In the data rows, 128 means zero.
The table, row by row:
[121 131  85  98 113 110 104  98 109 149 144 141 147 132 108 121  96 103
 102]
[166 132  95  73  96 108  93 103 115 161 140 137 129 143 119 111  95 107
 100]
[  0   0 128 177 134 151 131 184 200  22 148   0  75  66 160  28 199  13
 121]
[152 114 103 100 100  79  87  84 134 162 151 161 139 129 111 132  91 107
 113]
[213 245 173 171 200 174 163 125 113 138  89 131 133 162 144 195 138 214
 167]
[  0   0 153 154 113 164 130 194 201  10 145  14  74 113 163   6 189  37
 132]
[215 227 167 189 183 152 170 128 119 126  99 124 129 149 171 181 126 201
 166]
[156 128  89  93  80 120 108 118 113 157 142 150 130 131 113 113 107 132
 108]
[147 103 104 107 104  99 110 112 117 177 136 150 127 139 106 116 115 131
 116]
[207 227 168 172 192 176 155 102 117 121 107 114 137 137 157 165 143 195
 169]
[129 142 103  97  94  98 118 116 113 141 137 130 139 144 111 114  94 110
 108]
[150 129  84 111  99  92 113 103 115 163 140 158 124 124 112 124  96 102
  98]
[124 120 103 103  84 100 125 116 107 149 143 160 142 119 109 106 127 111
 113]
[148 117 103  92  81 101  93  96 101 132 126 128 126 135  97 120  86 127
 128]
[  0  53 195 255 210 206 166 210 213   3  85  13  53 101 212  72 229 101
 169]
[130 120 105 110 116 107 107 121 117 155 149 174 131 130 124 127  90 114
 110]
[  0  48 210 255 224 232 197 218 189   6 109   9  96  89 190  64 255 105
 182]
[152 129 104  90  97 105 112 128 109 164 135 142 137 148 111 135  96 103
 110]
[227 230 169 178 171 171 152 137 132 136  72 134 133 141 148 164 146 201
 163]
[142 130 112  74  99 109 120 106 116 153 130 154 152 142 115 122  90 137
 105]
[136  98  89  91  82  93  97 101 113 150 167 154 157 132  99 112  93 120
 116]
[142 134 105  91  94  99 115 103 102 149 153 153 134 152 103 127 105 130
 100]
[154 123  84  89  95 117 121 101 136 145 153 163 136 136 120 121 120 102
 105]
[152 121  92  88 100  99 104 106  97 166 147 151 153 116 102 113  96 108
 115]
[142 132  99 105  89  94 102 115 106 164 130 137 157 140 119 139 105 121
  93]
[147 113  96  70  96 103 119 103 113 146 135 159 142 129 108 138 104 117
  98]
[202 217 192 174 182 156 151 113 125 148  91 129 131 141 146 187 137 210
 170]
[183 236 189 168 181 166 152 143 133 149  84 143 130 132 139 177 143 195
 167]
[134 120  97  76  90  85 116 101 128 143 130 158 162 147 108 137 126 100
 107]
[161 122 110 119 105  99  92  95 129 136 127 145 156 119 101 133 100 122
 112]
[152 119  95  92 121 104 100 121 103 141 145 140 136 149 117  98 109 129
 122]
[213 227 186 182 200 175 170 122 118 151  92 130 143 128 132 180 139 201
 172]
[149 110 102  72  88  76  94 110 117 162 142 137 124 143 100 128 110  93
 111]
[124 107 111  91  96  93 123 109 127 152 142 147 157 152 120  99  93 113
 107]
[140 144 104  91  85 123 105  99 118 152 150 148 153 117 111 134 100 127
 107]
[148 127 119  99 101 113 105 126 112 158 148 170 129 135  93 149 112 104
 107]
[163 121  93  96 105 117 109 106 127 129 158 152 150 150 123 118  96 115
 109]
[156 127 107  94 101  88 115 111 112 152 145 137 123 146 110 110 106 133
 123]
[218 221 181 162 197 150 142 119 123 133  62 146 142 138 158 174 160 214
 151]
[155 123  98 103 106 115 101 106 110 139 142 147 122 111 125 133 109 101
 113]
[148 109 105  77 100 108 105  99 108 144 154 137 133 141 102 130 102 129
 119]
[149 122  90  88 101 115 106 111 127 140 141 142 127 157  99 114 100 100
 104]
[  0   0 129 165 117 166 143 205 214  12 155  17  85  95 162  23 198  34
 140]
[199 212 176 161 190 149 169 122 117 143  97 122 143 139 163 188 148 197
 156]
[  0   0 133 174 111 168 136 213 205   4 157  29  71  93 160  41 220  23
 154]
[148 143 112  72  75 102 108 105 125 147 118 157 139 128  86 128 110 120
 110]
[  0  34 204 255 231 214 189 221 217   0 107  19  85  76 201  87 243 107
 187]
[237 233 181 183 183 168 161 145 115 140  91 142 126 124 147 174 147 199
 175]
Each row is made from 2 hidden switches, each on (1) or off (0), listed from the one that spreads the rows most. Each is on in fewer than half of the rows of the table.
Further rows, each followed by whether each switch is on (1) or off (0), in that order:
[132 124 113  92 106  88 103 106  99 153 153 156 139 145 119 110 116 126
  96] 0 0
[138 126  96  94  87  96 100 101 122 162 123 158 122 129 119 128  96 103
 112] 0 0
[202 230 186 184 188 169 158 129 138 161  81 143 142 129 157 185 127 215
 173] 0 1
[  0   0 139 151 144 160 134 201 197  12 153  15  72  86 161  18 193  15
 114] 1 0
[203 223 193 181 164 172 168 118 142 151  64 128 145 125 127 178 144 189
 162] 0 1
[148 119 124  95 112 106 115 106 118 144 139 162 144 139 109 133  88 111
 113] 0 0
[131 138  91 115 114 110 102  98 105 169 132 137 123 143 117 146  96 126
 114] 0 0
[136 122  84  94 100 114 119 113 114 150 146 146 146 159 119 140 112 118
 108] 0 0
[144 132  93  92 101 102 108 108 129 151 144 144 151 128 133 134 133 140
  96] 0 0
[214 222 185 173 188 167 142 120 101 124  85 130 126 126 145 182 151 198
 173] 0 1
[143  96  93  87 112  96 115 131 120 155 159 133 147 136 104 117 108 108
  97] 0 0
[136 126  90  64  93 114 108 109 122 160 138 141 155  96 112 132 105 112
 117] 0 0
[198 225 176 186 188 153 166 121 128 153  84 139 136 128 142 183 155 181
 141] 0 1
[153 139  86 106  87 115 109 108 114 156 153 154 149 118 112 123  94 102
 101] 0 0
[147 119 101 100  90 111 123 117 111 150 138 121 130 137 129 114  86 110
 103] 0 0
[149 123 112  89 104  89 127 110 130 143 119 161 137 126 126 124 103 134
 108] 0 0
[139 127  99  97 115  90 125  92 117 156 170 165 129 131 115 128  78 132
 111] 0 0
[  0   0 135 162 120 166 138 225 198  15 160  21  85 103 149  29 216  29
 128] 1 0
[204 247 179 167 191 171 158 132 112 125  81 143 125 121 137 197 139 200
 167] 0 1
[158 100  69  90  96 109 124  99 134 162 137 153 146 140 113 119 104 120
 112] 0 0
[136 128  95 104 110  95 118  83 134 137 123 169 134 147 107 134 107  87
 111] 0 0
[222 225 172 195 174 160 141 129 125 132  95 143 145 122 141 187 156 191
 166] 0 1
[208 218 204 174 198 164 172 118 128 147  96 143 130 136 148 187 169 178
 161] 0 1
[  0   0 104 167 123 150 143 194 188  16 158  13  80 102 167   9 204   9
 114] 1 0
[156 116 102  96 100 107 103 108 110 140 144 152 135 132  93 125 114 119
 108] 0 0
[169 125  83 102  85 101 101 111 110 154 137 138 142 116 110 135  94 118
 112] 0 0
[140 134 109 107  98 100 101 112 107 174 144 140 120 125 112 125 112 133
  96] 0 0
[  0  41 216 251 218 221 177 209 191  12  91   5  64  81 174  68 250 105
 190] 1 1
[134 125 105  95 117  95  97  87 119 153 153 168 137 146 102 119  96 108
 112] 0 0
[123 119 104  74 102  99 118 115 124 153 162 171 138 150 121 142 107 113
 113] 0 0
[196 212 170 179 184 160 157 131 123 122  68 145 119 125 135 179 148 188
 176] 0 1
[210 213 182 174 203 162 149 116 119 129  85 112 133 135 147 160 136 193
 169] 0 1
